In the rows, 128 means zero.
Rows swapped in pairs by one turn or mirror: which row each one swaps with:
The rows were stretched afterwards, more along some directions than others.
fozub: [120 106 161 142 113 135 130 100 146 116 126 131 181 116 119 134]
Nava: [131 117 136 135 144 131 145 108 116 133 148 132 131 118 136 133]
bisi: [ 79 118 123 124 153 127 139 104 121 143 140  92 171 110 146 128]
vaga: [126  95 121 125 139 106 133 102 123 150 150 137 166 133 152 128]
vatet: [132 111 134 129 145 134 142 110 123 128 146 128 127 110 134 133]
gigo: [140 125 130 132 136 115 131 124 133 116 139 162 119 110 129 129]
Timu: [127 103 162 144 121 129 131  83 138 137 138 146 198 110 134 127]
toka: [141 128 130 133 140 113 132 131 133 109 140 160 120 111 129 131]
fafu: [ 82 114 124 131 158 126 136 114 118 150 138 102 170 105 140 123]
Bobas: [ 88 123 115 134 148 120 143 116 117 144 125 106 159 105 135 126]
Nadip: [141 107 123 136 133 108 120 111 130 158 139 149 175 119 155 133]
Geme: [114 105 159 138 115 131 129  97 148 110 131 116 181 117 120 135]
lar: [ 91 118 115 129 154 126 141 109 125 155 135 105 176 106 139 124]
Guk: [101 117 156 153 133 143 114  98 146 113 134 124 179 105 125 116]
zato: [112 101 150 135 111 126 143  98 147 115 139 113 176 125 121 140]
val: [105 119 157 156 134 142 110  97 147 115 129 126 186 102 123 117]
medaf: [134  99 106 120 137 104 125 112 133 146 151 149 160 127 153 144]
zivi: [132  94 119 135 136 113 121 108 123 156 145 150 167 123 154 130]
bodu: [131  98 125 128 141 114 116 110 125 155 134 147 174 118 151 134]
Kaz: [ 94 120 120 131 159 127 132 115 113 149 121 109 168 102 141 127]
nuv: [110 127 115 137 150 120 138 122 121 147 131 117 162 104 148 128]
pani: [128 100 120 132 137 102 117 113 126 151 140 146 173 121 143 136]
dol: [102 114 154 153 137 142 117 100 150 113 139 126 179 107 130 118]
tusog: [110 107 155 138 111 131 139  97 153 118 137 121 179 124 120 138]
Tava: [137 105 116 125 141 107 133 102 118 163 147 138 155 127 153 122]
gal: [ 94 119 117 134 146 123 145 113 122 133 129 101 175 114 139 122]
legem: [132 106 128 131 142 104 122 107 113 157 141 142 181 123 152 127]
beses: [126 109 131 129 140 131 151 103 120 136 152 117 129 120 136 135]
zega: [142 128 132 135 138 111 129 123 134 115 138 160 121 112 131 128]
vipez: [131 119 140 137 145 138 140 109 115 135 135 133 134 107 131 128]
Pudem: [118 123 139 140 149 135 146 100 118 135 135 131 162  96 134 126]
Sev: [ 80 116 113 128 155 123 148 105 121 140 136  91 165 114 138 123]
bebo: [143 125 136 134 139 118 131 127 129 118 137 164 121 108 130 126]
voti: [102 118 161 152 135 140 112  93 149 120 138 121 185 108 126 114]

vaga is swapped with Sev
vipez is swapped with fozub
zato is swapped with beses

